In the rows, zero is written as 128.
R: rows in a few groups, each row roughly a mix of its group's directions
R (147 x 10)
array([[158, 129,  97,  77, 114, 124, 131, 174,  94,  80],
       [116, 145, 166, 165, 124, 174, 170, 120,  87, 165],
       [110, 101,  93, 164, 148, 140, 129,  69, 118, 179],
       [120, 110, 178, 119, 119,  75, 179, 125,  97, 159],
       [115, 175, 176, 164, 173, 130, 140, 106, 101, 159],
       [ 81,  90,  96, 176, 109, 159, 100, 100, 105, 125],
       [137, 121, 173, 136, 145, 156,  91,  90, 100, 187],
       [119, 153, 152,  98, 131, 110, 165, 145,  50, 126],
       [143,  79, 151, 114, 145, 151, 185,  78, 114, 144],
       [114, 184,  95, 165, 161, 109, 153,  88, 155, 133],
       [146,  94, 109, 190,  95, 141, 111, 163, 165, 149],
       [ 61, 140, 154, 121, 144, 158, 165, 134, 108,  83],
       [150, 158,  66, 105, 151,  99, 118, 105, 151,  83],
       [132,  96, 170, 122,  94, 116, 166, 120,  79, 175],
       [ 94, 194,  92, 119, 139, 124, 138,  81,  98, 138],
       [120, 136, 152, 181,  86, 167,  89, 159, 149, 155],
       [131, 220, 117, 123, 105, 111, 136, 122, 150, 110],
       [131, 172,  64,  95, 159, 111, 143,  97, 153, 116],
       [ 81, 113, 125, 132, 140, 187, 165,  92,  92, 114],
       [152,  74, 133, 124, 176,  87, 126, 163, 166, 136],
       [ 81, 159,  95, 189, 108, 136,  93, 131, 115, 108],
       [ 88, 161, 163, 120, 124, 115,  90, 135,  65, 154],
       [159,  59, 148, 131, 108, 134, 100, 157, 173, 116],
       [108, 164, 145, 143, 161, 127, 179, 146, 133,  64],
       [112, 143,  91,  96, 129, 143, 123,  75, 122,  62],
       [ 80, 127, 148, 148, 109, 171, 113, 144, 100, 189],
       [ 99,  98, 115, 161,  98, 141, 124, 151, 150, 200],
       [133, 175, 105, 103, 165,  81, 140, 103, 159,  87],
       [119, 185, 111, 108, 121, 148, 181,  88, 139,  93],
       [146, 115, 146, 125, 110,  82, 104, 204, 107, 112],
       [156,  65, 139, 126, 127, 147, 101, 132, 150, 190],
       [102, 172, 108, 145, 109, 109, 126, 109, 202, 150],
       [140, 133,  81,  97, 114, 141, 111,  72, 181, 110],
       [142, 124, 105,  92, 121, 147,  98, 109, 145,  49],
       [171, 134, 108,  91, 147,  75, 114, 126, 148,  75],
       [171,  63, 130, 142, 141,  74, 133, 154, 142, 130],
       [109, 135,  92, 125, 136, 169, 161,  92, 120,  61],
       [163, 107, 132,  68, 172,  98, 153, 110, 137,  94],
       [ 96, 165, 137, 101, 122, 188, 167,  95, 101, 117],
       [128,  67, 169, 171, 110, 157, 135, 147, 135, 167],
       [162, 110, 127, 106, 162,  46, 127, 124, 144, 113],
       [149, 105, 102,  91, 176,  63, 135, 113, 136, 105],
       [160,  99, 153,  99,  95, 110, 118, 188, 161, 101],
       [ 94, 145, 106, 127, 103, 200,  96, 107, 107, 102],
       [ 94, 192, 115,  98, 149, 123, 107,  97, 108,  86],
       [ 90, 134, 144, 172, 133, 135, 150, 127, 185, 181],
       [146,  90, 157, 178, 132, 156, 176, 139,  88, 109],
       [102, 159, 158, 127, 163,  74, 176, 117,  97, 141],
       [ 94, 118, 160, 172, 102, 164, 121, 109, 103, 183],
       [123, 116, 166,  95, 152,  95, 184, 104,  82, 137],
       [135,  95, 179, 169, 143, 147, 129, 136,  98, 186],
       [ 99,  91, 108, 195, 112, 159, 144, 117, 147, 164],
       [ 89,  48, 120, 153, 136, 141, 113, 120, 126, 164],
       [ 87, 135, 143, 167, 148, 145, 162, 108,  80, 177],
       [164, 108, 147,  91, 157,  60, 108, 136, 147, 151],
       [143, 102,  97, 116,  95, 155,  85, 165, 179, 103],
       [130, 191, 151, 162, 106,  79,  94, 138, 125, 149],
       [131, 118, 139, 131, 138,  76, 160,  62, 166, 106],
       [ 94, 127,  75, 156, 131, 176,  99,  86, 145, 147],
       [ 88, 140, 170, 121, 148, 159, 123, 105,  58, 130],
       [133, 134,  94, 170, 162,  95, 163,  87, 136, 174],
       [141, 181, 128, 109, 165,  54, 121, 138, 128, 130],
       [176,  89, 134, 119, 142,  81, 101, 101, 178, 131],
       [139, 188, 111,  86, 141,  91, 150, 116,  99,  89],
       [118,  61, 120, 147, 123, 132, 128,  92, 115, 189],
       [170, 135, 159,  93, 136,  91, 156, 172, 109,  85],
       [158, 108, 130, 104, 112,  46, 113, 115,  98, 113],
       [132, 175,  98, 131, 105, 164, 127, 136, 125,  55],
       [120, 151,  92,  68, 123,  89, 119, 130, 114,  74],
       [118, 171,  84, 122, 151,  82, 116,  73, 104, 120],
       [ 81, 139, 113, 111, 153, 164, 175,  95,  94,  94],
       [140,  68, 188, 141, 122, 153, 104, 158, 129, 155],
       [126, 159, 174, 160, 153,  94, 105, 158, 115, 181],
       [171,  89, 139, 112, 115, 126, 104, 161, 193, 105],
       [153,  78,  66, 100, 112, 146, 137, 107, 165, 130],
       [122,  85, 140,  97,  97, 149, 119, 157, 159,  64],
       [ 98, 147, 134, 140, 164, 152, 187, 107,  91, 169],
       [ 98, 155, 154, 141, 155, 142, 146, 105,  60, 165],
       [141,  85, 173, 136, 109, 138,  80, 145, 148, 181],
       [135, 100, 146, 136, 154,  52, 161, 134,  90, 119],
       [127, 169, 132,  84, 146,  71, 148, 115,  83, 108],
       [129, 128,  79,  91, 139, 108,  95, 118, 196, 117],
       [174, 103, 136, 116, 107, 174, 114, 162, 177, 161],
       [132, 183, 144,  98, 107,  81, 112, 160,  97,  93],
       [160, 115, 136, 174, 167, 117, 185, 168, 147, 117],
       [146, 126,  57, 121, 150, 137, 118,  78, 136,  86],
       [115,  75, 129, 163, 127, 176, 116, 127, 171, 171],
       [155, 147, 202, 161, 162, 106, 130, 142, 143, 152],
       [117, 166, 147, 164, 121, 101, 108,  77,  87, 168],
       [118, 141, 103, 150, 185, 125, 168,  76, 107, 159],
       [131, 115, 174, 146,  66, 132,  83, 141, 168, 119],
       [104, 112, 152, 182, 109, 104, 157, 188, 113, 148],
       [151, 111, 136, 122,  92, 126, 123, 158, 176,  58],
       [ 93, 181,  94, 155, 155, 131, 157, 100,  95, 157],
       [157,  90, 135, 117, 153, 161, 101,  93, 114, 191],
       [143, 187, 115,  80, 146, 149, 119, 121, 180, 105],
       [157,  89, 104, 180, 144,  98, 147, 161, 168, 106],
       [187, 141,  96, 121, 105, 101, 129, 140, 172,  80],
       [129,  72, 141, 119, 114, 133, 134, 194, 103,  86],
       [135, 123,  83, 177, 125, 179, 129, 162, 124,  83],
       [103, 157, 139, 124, 123, 146, 165, 125,  61,  79],
       [149,  81, 102, 120, 103, 168,  78, 170, 146, 128],
       [118, 154,  78, 143, 131,  80, 134, 135, 121, 194],
       [115, 161, 135, 139,  62, 174, 103, 160, 119, 103],
       [ 82, 145, 167, 172, 158, 129, 175, 156, 104, 135],
       [130, 144, 104,  73, 163, 156, 109,  64, 127, 130],
       [164,  81, 110, 108, 127,  78,  82, 113, 161, 139],
       [135,  99, 127, 147, 123,  44, 130, 120,  86, 113],
       [126, 179, 177, 144, 164, 103, 162, 132,  88, 147],
       [171, 143,  79,  96, 126,  83, 105, 143, 170, 116],
       [165, 135, 107,  82, 135,  85, 128, 107, 131,  65],
       [191,  95, 140,  85, 119, 120,  93, 156, 157, 143],
       [147,  72, 125, 130, 121,  83, 172, 109,  90,  97],
       [132, 172, 187, 126, 154, 104, 157, 147,  79, 133],
       [155, 113, 130, 109, 138,  47, 164, 103, 116, 110],
       [167,  81, 188, 107, 119,  89, 139, 155, 120, 129],
       [163,  87, 123,  72, 149,  88, 144, 125, 142,  86],
       [140,  63, 109, 155, 137, 183, 149,  99, 148, 129],
       [130, 153, 148, 107, 133,  66, 181, 100, 130,  91],
       [116, 118, 184, 123,  76, 112,  99, 169,  91, 125],
       [167, 110, 103,  92, 127, 153, 133, 107, 157,  60],
       [ 99, 137, 102, 152, 158, 139, 142,  58,  95, 158],
       [132,  54, 143, 117, 126,  92, 125,  99,  81, 115],
       [127, 146, 144,  83, 157, 100, 184, 131,  78, 109],
       [ 79, 152, 164,  89,  95, 123, 141, 105, 128,  77],
       [162, 120, 168, 139, 146, 103,  85, 166, 157, 176],
       [119, 151, 105,  87, 175, 160, 142,  74, 151, 102],
       [135,  60, 152, 157, 108, 181, 130, 147, 150, 140],
       [112, 100, 111, 168, 101, 198,  94, 150, 119, 123],
       [147, 137, 140, 113,  64, 105,  64, 139, 128, 103],
       [131, 109, 190, 119, 143, 130, 134, 125,  58, 155],
       [141, 125,  60, 108, 146, 110, 102, 125, 172,  86],
       [ 91, 156,  70, 139, 129, 118, 151,  71, 151, 117],
       [120, 162, 117,  78, 165,  72, 154, 105, 101, 122],
       [164, 135, 104,  91, 114, 125, 125, 159, 149,  54],
       [149,  72, 146, 127, 149, 189, 134,  91, 109, 149],
       [139, 181, 158, 143, 176,  91, 167, 110, 100, 130],
       [ 75, 155, 131, 114, 101,  84,  97, 170,  99, 148],
       [138,  82, 112,  97, 175,  82, 150,  83, 119, 128],
       [146, 118, 111, 108, 128, 176, 143,  72, 157,  76],
       [156,  91, 130,  97, 103, 121,  96, 169, 179,  93],
       [122, 107,  98, 143, 157, 149, 112,  44, 125, 127],
       [101, 148, 155,  83, 203, 147, 125, 122, 109, 123],
       [116,  86, 101, 168, 133, 137, 126,  98, 133, 199],
       [160,  90,  98, 126, 152, 168,  99, 134,  70, 150],
       [133,  99, 151, 125,  98, 116,  73, 175, 178, 135],
       [128, 119,  70, 136, 117, 106,  96,  96, 134,  63]])

the one row of each list that fits no group (the others fit one group, some only roughly)
  j_236: [168,  51, 115, 113, 119, 121, 167, 104, 134, 116]
  j_836: [158, 115, 143, 143, 182,  66, 160, 128,  96, 135]
  j_81: [ 94, 170, 162, 132, 165, 149, 157, 123,  86,  86]
  j_385: [110, 152,  86,  80, 145, 150, 120,  71, 160, 112]
  j_8: [110, 104, 160, 165, 104, 137, 100, 198, 104, 137]
  j_827: [100,  85, 103, 162, 105, 160, 134,  84, 155, 167]
  j_570: [195, 135, 110, 111, 130, 121, 104, 116, 188, 100]
  j_41: [152, 134,  56, 103, 119, 119, 151,  86, 134,  91]
  j_143: [164, 107, 192, 129,  99, 110, 116, 182, 124, 111]
  j_826: [168, 146,  81,  79, 145,  86, 103, 140, 105, 108]
  j_775: [154, 102, 137, 148, 142,  62, 176, 116, 125, 166]
  j_361: [174, 117,  66, 133, 131, 119,  71, 131, 148, 107]
  j_660: [110, 137, 157, 130, 142, 184, 137,  58, 100, 134]
  j_447: [ 93, 140, 132, 151, 111, 178,  90, 173, 128, 173]
 -> j_361
  j_248: [108, 122, 131, 168,  88, 162,  73, 147, 167, 151]
  j_932: [116, 185, 142,  86, 156,  71, 106, 112, 122, 118]
  j_643: [109, 106, 146, 170, 146, 123, 140,  81, 135, 196]
  j_358: [153, 120, 135,  79, 100, 137,  99, 179, 114,  76]
  j_809: [158,  50, 131, 108, 121, 151, 126, 159, 163, 115]
  j_746: [ 79, 122, 147, 149, 115, 130, 136, 134,  51, 156]
  j_677: [ 61, 145,  97, 171, 135, 127, 122,  83, 126, 151]
  j_596: [161, 136,  69, 111, 122, 144, 141,  76, 163,  95]
  j_683: [125, 140, 168, 138, 125, 151, 163, 137,  69, 185]
  j_682: [164,  52, 133, 151, 164, 145, 160, 121, 135, 124]
 -> j_683
  j_936: [ 93, 128, 168,  90, 159, 143, 156,  97,  96, 174]
  j_146: [148,  56,  93, 131, 102, 142, 109, 154, 132, 167]
  j_401: [172, 112, 109, 127, 121, 106, 147, 175, 136,  60]
  j_375: [116, 174, 141,  63, 140, 104, 128, 120, 105,  79]
  j_819: [151,  98, 179, 131, 108,  79, 127, 148,  79, 104]
  j_715: [165,  87, 165, 141, 113, 157, 141, 187, 139,  98]
  j_370: [104, 151, 211, 125, 135, 138, 126, 142,  86, 142]
  j_583: [152,  73, 132, 156,  87, 171, 108, 116, 169, 117]
  j_423: [ 95, 150, 127, 113, 123, 189, 154,  73, 138, 160]
  j_484: [ 64, 181, 104, 112,  89, 141, 134, 156, 121, 120]
 -> j_375
  j_288: [141, 148, 124, 108, 132,  57, 111, 146,  92,  79]
  j_632: [118, 159, 197, 107, 118, 152, 105, 171, 118,  95]
  j_592: [102, 192,  73,  95, 131, 149, 134, 114, 132, 102]
  j_724: [159, 122, 157, 156, 151, 109, 113, 143, 126, 208]
  j_588: [180,  88, 170, 131, 137,  76, 142, 130, 163, 124]
  j_67: [105, 161, 133, 125, 134, 175, 158, 129,  56, 147]
  j_324: [124, 147, 185, 149, 102, 105, 131, 142,  59, 139]
  j_542: [130, 185, 164, 139, 145,  98, 164, 176, 107, 148]
  j_306: [146, 139, 107, 116, 137, 100, 162, 122, 120,  43]
  j_989: [154, 134, 172, 146,  99,  98, 159, 182,  89, 141]
  j_948: [144, 114, 101, 116, 141, 147, 116,  98, 214, 139]
  j_198: [106, 140,  90, 106, 110, 112, 142,  83, 155,  64]
  j_720: [149, 148, 103, 106, 121,  87,  89, 133, 112,  59]
  j_134: [125, 107, 126, 114, 125, 196, 137,  77,  86, 103]
 -> j_67
  j_112: [111, 154, 105, 147, 170, 112, 126,  64, 140, 174]
  j_220: [114,  81, 122, 158, 113, 110, 125, 105, 189, 174]
  j_389: [168, 164,  92,  93, 127, 104, 125,  89, 146,  78]
  j_602: [ 98, 185, 120, 148, 123,  89, 174,  98, 104, 104]
  j_252: [157, 103, 175, 111, 113, 108, 140, 195,  95, 137]
  j_812: [ 98, 190,  89, 119,  99, 132, 147, 180, 130, 132]
  j_485: [144, 128, 160,  85, 172, 118, 164, 151,  86,  89]
  j_882: [189,  91, 143, 131, 123, 123, 134, 174, 165,  90]
  j_477: [133,  99, 110, 174, 133, 140, 115, 142, 147, 206]
  j_83: [111, 134,  98, 170, 143,  97, 119,  87, 129, 194]
  j_624: [140, 145, 116, 166,  92, 150,  83, 169, 175, 153]
  j_328: [ 98, 142, 135, 130, 159, 141, 143,  56,  77, 130]
 -> j_83
  j_118: [164,  98, 141, 116, 104,  77, 140, 164, 182, 113]
  j_898: [142, 160,  76, 113, 128, 127, 145,  83, 166,  79]
  j_175: [ 99, 128, 131,  90, 131, 140, 160,  62,  80, 112]
  j_408: [145, 126,  77, 117, 137,  81,  98,  92, 171,  98]
  j_327: [ 77, 198, 104, 135, 106, 129, 159, 152, 112, 133]
  j_600: [105, 130, 151, 154, 118, 136, 151,  87,  53, 151]
  j_253: [158,  87,  66, 124, 125, 105,  86, 108, 156, 149]
  j_194: [ 91, 167, 142, 130, 174, 115, 115, 136, 103, 192]
  j_842: [121,  96,  75, 114, 132, 120, 143,  58, 111, 101]
  j_769: [138,  99, 130, 134, 114,  82, 105, 196, 149, 165]
  j_972: [108, 106, 176, 161,  97, 119, 130, 188,  98, 105]
 -> j_253
  j_824: [133, 103,  92,  85, 120, 115,  85,  70, 126,  94]
  j_885: [131, 126,  89, 118, 188,  93, 129,  93, 172, 153]
  j_280: [133,  66, 119,  75, 131, 103, 119, 118, 152, 174]
  j_773: [ 92, 158, 109,  95, 107, 154, 150,  90,  73, 104]
  j_697: [ 72, 132, 136, 165, 145, 194, 123, 130, 107, 152]
  j_691: [121, 166, 148, 186, 161, 127, 139, 135, 127, 190]
  j_228: [165, 144,  87, 111, 132,  93, 100, 129, 184,  88]
  j_260: [141, 150, 131, 133,  68,  73, 101, 170, 117, 110]
  j_435: [ 90, 199, 131, 138,  94, 162, 123, 119, 114, 161]
  j_645: [152, 107, 108, 165, 105, 123, 116, 137, 198, 171]
 -> j_280
  j_417: [115, 129, 161, 133, 154,  98, 171, 136,  56, 109]
  j_331: [130, 124, 110, 156, 112, 135,  72, 163, 195, 131]
  j_142: [ 81, 150, 150, 125, 108, 117, 168, 143,  75, 173]
  j_709: [143,  97, 117,  82, 103, 151, 144, 163, 120,  63]
  j_831: [144, 105, 139, 168, 106,  96, 112, 164, 162, 188]
  j_960: [183,  74, 128, 146,  83, 126, 101, 150, 156, 128]
  j_457: [132, 174, 168,  97, 135, 117, 131, 156,  66,  97]
  j_956: [110, 180, 100, 151,  87, 116, 158, 178, 130, 101]
  j_530: [130,  72, 134, 154, 116, 138, 120, 146, 118, 203]
  j_694: [122, 151, 149, 168, 130, 158, 102, 181, 130, 185]
  j_86: [ 93, 170, 122, 183, 137, 133, 134, 144, 145, 188]
  j_791: [131,  74, 105, 112, 127, 148, 100,  91, 173, 174]
 -> j_956
  j_182: [152,  90,  99, 121, 125, 187, 145, 149, 173,  93]
  j_366: [109, 145, 123, 150, 102, 123, 104,  90,  97, 201]
  j_211: [135, 153, 174, 137, 109, 134, 112, 208, 145, 136]
  j_78: [140, 129, 136, 125, 129, 123, 175,  78,  55, 118]
  j_367: [117, 164, 152, 107, 169,  57, 133, 131,  96, 120]
  j_15: [149, 155,  99, 144, 123,  73, 116,  97, 164,  77]
  j_995: [158, 122, 113,  98, 178,  65, 149, 131, 115,  94]
  j_222: [ 98, 151, 112, 135, 144, 166, 113,  57, 152,  96]
  j_770: [132, 119, 149, 117, 163,  48, 166, 108, 125, 135]
  j_790: [131,  47, 152, 112, 149, 136, 153, 162, 140, 149]
 -> j_15
  j_750: [134, 116, 130, 141, 137,  74,  73, 125, 153, 186]
  j_75: [ 93, 101, 128, 164, 138, 122, 149,  69, 130, 182]
  j_710: [ 95, 177, 112, 156, 142, 142,  95,  87,  97, 169]
  j_103: [ 96, 191,  97, 122, 146,  90, 153, 144,  98, 100]
  j_850: [156, 130, 164, 121, 148,  74, 171, 143,  77, 137]
  j_844: [139,  85, 170, 160, 127, 157, 138, 101, 162, 179]
  j_651: [147, 127, 133, 102, 187, 107, 188, 154, 109, 104]
  j_58: [147, 128, 162, 167,  83,  91,  93, 154, 120, 172]
  j_509: [188,  87, 109, 137, 122, 143, 120, 108, 184, 156]
  j_977: [191,  82, 154, 116, 120, 120, 118, 135, 183, 119]
  j_636: [ 87, 143, 139, 137, 140, 149, 174, 157,  60, 136]
  j_728: [ 96, 130,  72, 155, 121, 184,  97, 128, 131, 163]
  j_988: [140,  91, 152, 181, 172, 126, 142, 160, 129, 174]
  j_308: [115, 165, 170, 136, 120, 169,  92, 184, 155, 119]
  j_235: [ 68, 109, 102, 124, 103, 170, 111,  75, 116, 137]
 -> j_710
